Turns, then the turns between two rows, first turn first; the first pair answered:
seg (before |-> after):
[  9   5  -5   5   7   2  11 -13  -6   0  -1   6  -3   1  -1  -3 -10  -7
  -6   4  -5   6] |-> [ 11   3  -4   6   9   3   9 -13  -7  -3  -2   4  -1  -1  -1  -3 -10  -8
  -7   3  -5   5]
[  2 -21   5   7  15   4 -20   1   5  23  -3   4 -18  -5  -7   1  -2  -2
   3 -10  10   7] |-> [  3 -24   6   9  13   4 -19   6   3  23  -4   2 -14  -2  -5   2  -3  -5
   7 -11  11   8]
[ -5  11  -8 -10   3  -1  -6 -12  11  -7  15  -9 -12 -15  -2  -3   6  20
 -18  -4  -6  -2] |-> [  2  -4  -4  -5   8   0 -11  -8   7 -16  15 -19  -1 -17   1  -2   7  14
 -17  -9  -2  -1]
[  4   3  -2   2   3  -2  -4   1   0  -7  -2 -10   8   6  11   4  -6  -8
  -2   5  -7   7] |-> [ 2  7 -3  2 -1 -2 -1  4  0 -3 -3 -6  7  9 11  4 -7 -8  0  6 -8  8]
fofed (before |-> after):
[  3 -10   5   7  -7   3   8  11 -11   9 -12   6  15  25  -1   2 -20 -21
   6  -1   0  16] |-> [  8 -28   7   6   9   4 -13   1  -8 -20  -4 -16  22   1   2   3  -7 -14
  -4 -10   4   6]
[ -7  12  -5  -7   7  -1   1 -18   4   7   7  12 -11  -5  -8  -1  -4  11
 -10   7  -5   2] |-> [ -5  13  -8  -8   7   1   2 -18   1   0   7  11  -4  -1  -4  -2 -10   9
 -10  13  -9   6]
[ -6   2  -8  -2  16  -2   8  -5  -3   1  -1 -12  -9  -6  -9  -8  -4  -4
 -12 -10  19  -7] |-> [ -7   9 -10  -2  10  -1  17  -2  -5  10  -4  -5  -9   5  -8  -8 -12  -8
  -8  -4  15  -2]
[  6   0   8  -6  -5  -4   2   4  -8  -2  -7   3  -4  -5  12  -3  17   4
  12 -16  10  -1] |-> [  7   6   5  -6  -9  -2   8   7 -11   1  -9   8   0   5  15  -4   9   0
  16  -8   6   4]
Tidu (before |-> after):
[  4 -10   5  11  -5   7   0  15  -9   1  -4  -2  22  18   6   7  -7  -6
   8   5   0  14] |-> [  2 -12   2   8  -6   6  -9  14  -5 -15   2 -10  26   5  12   9   4   2
   4   5  -2   8]
[ -2  13   0  -3  -7 -10   9  -6  -5   1  -2   4 -10   3  -2   4   7   0
  -5   4   5 -11] |-> [  0   9   3   0  -7 -10  11  -3  -8   6  -5   5  -9   8  -3   4   4  -6
  -1   1   8  -8]
[  4  -5   6   7  14   3  11  -2 -18   3 -15  10   1  21  -8  -6 -25  -9
   6   8  -7  16] |-> [  9 -22  11  12  15   2   2   6 -20 -12 -14  -5  13  13  -1  -3 -16 -10
   8   0  -2  13]
[ -4  11   9   7 -13  -4   9  18  -6  11  -5  17   9  18  -8   4  10  -3
  -1   3   0   9] |-> [  0   0  12  11 -13  -5   4  24  -9   3  -5   9  16  14  -4   6  15  -5
   1  -2   4   7]

Between the rows of a pair lie two turns.
[-6  1  2 -4 -9 -4  1  6  2 11  1  3 -6  0 -1  3  8  6  0 -4  2 -8] |-> [-4  7 -4 -7 -8 -1  6  4 -2  6  0  4  2 10  3  1 -4  1  1  8 -6 -1] -> seg fofed
[ -1  13 -10  -7 -19   1  14  14   0  -2   0   5  15  17  14  -4  -8  -1
   8  21 -16  10] |-> [ -9   1   6  -3 -14  -8  -4  10  15  15   3   5 -17 -12  -6  -2  24  14
  -1 -13   6 -11] -> fofed fofed
[ -1  -9   8  -6   0  -3  -5   3   8   0  31   7 -13 -13   6  -6   7   6
  -2 -13   7 -12] |-> [ -3  -4   5  -9   0  -3  -3   0   9  -1  32  10 -14 -13   7  -6   7   8
  -3  -9   4 -12] -> seg Tidu
[-12   8  -3 -11  -8  -5  -2  -6  12 -13   9 -13   5  -1  -4  13   0 -11
  -6   2  16 -15] |-> [-14  12   0  -8 -12  -5   5  -2  12   5   4  -4  -2   8 -10  13  -3 -14
  -1  -1  19 -13] -> fofed Tidu
[ -2  -3   1  -1 -14  -9  -1  18   6  16  -4  -1  -8   0   6   9   5  -2
   8  -6   3   1] |-> [ -3  -1  -1  -4 -14  -9  -6  15   9   6   0  -5  -7  -7   9   9  11   4
   5  -5   1  -3] -> Tidu Tidu
[  9  12 -10   7  -7  -1   2 -11  -5  -4   0  -2 -12 -21  -8  -3   2  -8
   4  -2  -7   4] |-> [  9  11  -7   9  -9  -2   4  -8  -5   3  -2   1 -14 -18 -10  -3   1 -11
   6  -5  -4   5] -> seg fofed
[  2  -1  -3   1   5  -1  -8   0  -3 -21   4 -12  13  -7  10  -5  -6  -2
  -1  10  -1   1] |-> [  0   5  -7  -2   4  -1  -5  -4  -1 -20   5  -9  10  -7  10  -6  -7   0
  -3  14  -4   1] -> Tidu seg
[ 4 -3 -1 -1 -2  1  3  5 -5 -4 -4 -2 10  2  5  1 -8 -6  4  9 -5  6] |-> [-2 -3  6  1 -4 -3  2  6  1 14 -5  4 -8 -4 -5  2  4  0  3 -4  4 -1] -> fofed fofed
[-10  15  -5   4 -15   4  23  11  -1  27 -13  13   2  26   0  -3 -20 -13
   8  17  -9  17] |-> [-11 -16  11   6   7  -4 -16  -2  14   6  -1 -13 -18 -30 -14   0  25   9
 -13 -22  14 -11] -> fofed fofed
[ -4 -14  -5   4   8   1 -22  -1  13  -9  13 -10  -8 -12   2  -2  14   5
  -2  -1  18 -13] |-> [-10   5  -6   3   2   0  -7  -3  15  21   6  12 -25   3 -10  -5   4   3
   1   2  16  -8] -> fofed seg
[-2  7  0 15  1 -1 16 12 -7 16 -5 13  4  1  6 -3  2  7 -1  7  2 -8] |-> [ 1  6 -5 12  4  2 13  9 -9 -3 -2  6 16 -1 14 -3 -3  7 -3 16 -4 -5] -> fofed seg
[  4   6   3  -6  11  -1  -4 -11   0   0   2   0   1   0  -5   0  -4   3
 -10   4  -4   1] |-> [  6  -1   7  -3  13  -2  -6  -9  -1   0   1  -3   1  -2  -7   1  -2   2
 -10  -2  -1   0] -> fofed seg
[ 2 -5  0 -9 16  2 -6 -2 -6  0 19 -5 12 -7 -4 10 -2 -5 10 -1  9 -8] |-> [ -1  -2  -3 -11   9   1  -6   2  -4  -4  21  -5  14  -8   1  11   2  -1
  11   3   7  -9] -> seg Tidu
[-5  9 -2  0 -9 -2  7  4  4  7  0  9 -1  3  3 -2  0  0  5  1 -3 -1] |-> [-3  6  0  1 -2 -1  7  1  3 12 -2 11 -4  4 -2 -3 -3 -4  4 -2  0  0] -> seg Tidu
[  7  -4   1   4  -3  -2   5   5  -2   8  -8   4   6  19  -1  -2 -10 -25
   6   4   1  12] |-> [  4 -14  10   5   4  -6  -9   1   6   9  -4  -2  -9  -3 -11   0  11 -15
  -1 -15  13  -2] -> fofed fofed
[-6  4 -3  4 -3 -3  4  4  5  2 -5  5 -8  3  2 -2 10 -1  1 -3  4 -4] |-> [-4  8 -7  3 -2 -1  7  1  2 -3 -5  5 -2  8  5 -3  1 -4  2  5 -2  0] -> seg fofed
[  5 -13   6   5  19  -2  -7 -11  -5  -3   0 -11   8  -3  -1  -9 -11   0
  -2  -6  -2  -2] |-> [  1  -2   5   6   9  -1   6  -6  -7  15  -5   2   4  13  -3 -10 -19  -4
   5   0  -4   4] -> fofed fofed
[ 15 -15  15  20   3   1  -3  15  -9   6  -9  -9  16  14   5   0  -7 -12
   0 -10  11  -1] |-> [ 15 -12   9  16   1   2  -5  15  -9 -10  -5 -15  25  10  13   0  -6  -8
  -2  -2   5  -1] -> seg fofed
[  3 -12   4   5  10  -3 -11  -6  -3   1   3  -8  -6  -9 -11   2  -1  -2
  -2 -28   0  -4] |-> [  3  -7   5   9  -5  -3   3   8  -8  15  -4   0  -1  10  -6   4  -9 -11
  10 -23  -1   4] -> seg fofed
[ -3   2   3   9   0  -2 -10 -12  17  -8   0   3  -6 -15 -11   2   4  10
   0   1   4 -13] |-> [ -1   4   6  12   0  -1  -1 -11  13  11  -6  13 -10   0 -18   0  -7   1
   5   1   6  -6] -> Tidu Tidu
[ -2  14  -4   8 -14   5   8  12  -9  -6   1   5   7   0  -4  -2  -7  -2
   5   6 -10   3] |-> [ -1  11  -6   4  -3   5  -2   1  -5 -20   6  -2   5 -14  -6  -2  -1   5
  -4   4 -10  -3] -> seg fofed
[ -3   7  -4 -16   5  -1   1 -13  -3 -10  -2  -5  -2  -6   0  -3  -3   1
  -4  10  -4  -2] |-> [  2   2   1  -9   5  -1   7  -7  -9   5  -8  -1  -2   7  -5  -4 -12 -10
   3   6   0   5] -> Tidu Tidu
[  0 -14  12   8 -11  -4  -1  20   2  13  -5   7  -9   0  -5   6  15  -3
   8 -18  14  -1] |-> [ -3  11  -3   0 -17   1  15  14  -1  13  -6  20  -3  18   1   3  -6  -5
  10   9  -3  10] -> fofed seg
[  7   2   0   5   1   1   4   4  -4   6  -8   2   3  10   0  -2  -8 -10
   4   2  -1   7] |-> [  6  -4  -2   3   1   0  -6   5  -1 -12  -2  -9   9  -4   7   1   4  -3
   1   1  -1   1] -> Tidu Tidu
[ -8  20  -2  -6  -2  -6  -2  -5  10   7   1  12 -16  -5 -10  -5  -6  12
 -22   9   1  -2] |-> [ -5  18  -1  -4   2  -4   1  -7   7  12  -1  14 -15   2 -13  -6 -14   6
 -20   9   1   2] -> seg fofed
[ -3  -7  14  -2  15 -10  -1  -6  12  20  -4  -4 -11   1  -4  13   8  -6
 -15 -23  -2  -3] |-> [ -2 -12  14  -1  14 -10  -6  -4  13   9  -2 -11  -5  -5   1  14  13  -4
 -15 -25  -2  -6] -> seg Tidu
[-2 14 -7 -4  5 -4  7 -1  5  0  3  7 -8  6 -4  1 -5  3 -5 10  0 -2] |-> [  2  10  -7  -3  10  -2   6  -4   2  -2   2   4  -4   8  -4   0 -10  -1
  -5  11  -1   1] -> fofed Tidu
[-2  5 -7  3 -8 -3  1  5  6 -3 -5  1  3 -6  8  6 10  7  4  4 -2  2] |-> [-2  9 -6  5 -8 -2  7  4  4  7 -8  7 -1  1  4  5  4  3  6  5 -2  5] -> Tidu Tidu
[ -1   2  -3  -6 -28  -6   2  21   2  -3   9  12   8  -6  19   6   6  11
   9  17  -3  -7] |-> [ -3  -2   2  -6 -26  -8  -3  20   6   0  10  10   0 -14  15   6  15  15
   6   9   2 -13] -> fofed fofed
[  2  -1 -10   0  -9   2  -3   6   0 -21   8 -10  17  -5  16   3   1   2
   0   5  -2   3] |-> [ -4  13 -14  -4 -16   2   4   5   3 -11   8   1  11   0  14   2  -1   6
   1  12  -7   5] -> seg Tidu
[ -4  13  -7  -9 -12   1   7  -2   3  -4   1   8   3   2   4   1  -7   3
   0  14 -12   4] |-> [ -5   7  -5 -11  -1   1  -4 -12   8 -10   5   2  -4 -13  -2   0   1  10
  -9   6  -8  -3] -> seg fofed
[  5  -5 -22  -4  24  -2 -22 -29  12 -30  -3  -7  -7  -8  -4   1  -3   7
 -25   2  -5  -5] |-> [ -2 -12  -1  10   6 -11 -15  -5  17  19 -13   8 -31  -1 -18   6  14   4
 -12 -28  17 -12] -> seg fofed
[  0   3   5  -8  19   2   5 -12  -3   8   1   4  -6  -1 -13   0  -4 -11
  -1   0  -4   5] |-> [  5  -4   7  -6  21   3   3  -9  -7   2   1  -2   2   0  -9   1  -7 -15
   1  -1  -3   7] -> fofed Tidu
[-14  11   6   2  -3   0 -12  -1  -2  -4  -4 -11 -20 -24  -6   5  19  -4
  -4 -15  -4  -5] |-> [ -7  17  -6  -1  -5   7  -1   1 -13 -22  -5 -14   6  -4   9   2  -5 -15
   2  10 -20  11] -> fofed fofed
[ -5  14 -12 -17   5   6  -3 -17   2 -11   8   5  11   1   9 -13 -14   1
  -7  14 -18  -7] |-> [ -1  12 -10 -15  11   7  -1 -20  -1  -4   5   7  10   7   4 -14 -21  -5
  -6  12 -17  -3] -> seg Tidu
[ 11 -16   5   9   4   3  -4   9 -11   4   0  -6   7  12  -1  -2  -8 -14
   7  -2   5   7] |-> [  7 -17   2   4   6   1 -17   3  -2 -13   9 -14   4  -9   1  -1   9   1
  -2  -5   5  -4] -> fofed Tidu
[ -2  10   5   1 -19   6   0   9  -6  35  -8  11 -26   0  -5   6  -3   6
   1  -8   0 -10] |-> [  0   2   9   4 -16   5  -3  11  -7  35  -8   7 -25  -1  -7   6  -2   4
   1 -14   4 -11] -> Tidu seg
[  1   4  -3  -2  10   2  -5 -16   8  15  -1  10 -24   0 -11  -7  -7   3
  -5  -5   0  -3] |-> [  5   2  -3   0  11   4   1 -12   2  17  -5  11 -16  11  -9  -7 -18  -6
  -1   0  -2   4] -> seg fofed
[  4  -1   3  10 -20   2  10  28   5   5  -2  -2   9  11   1   4  10 -15
   2  -3   7  -5] |-> [ -2   8  -5   1 -22   2   3  19  13 -11   7  -5   6  -5   5   4  21   0
  -6   4   0 -13] -> Tidu Tidu
[ 12 -26  14  16  -2  -7  -9  19  -5   9  -1  -4   5  10  10  14 -21 -14
   6  -6   7   7] |-> [  7 -18  12  15 -13  -8  -4  25  -2  17  -1   4   1  13  11  15 -18 -10
  10  -3   5   7] -> fofed seg
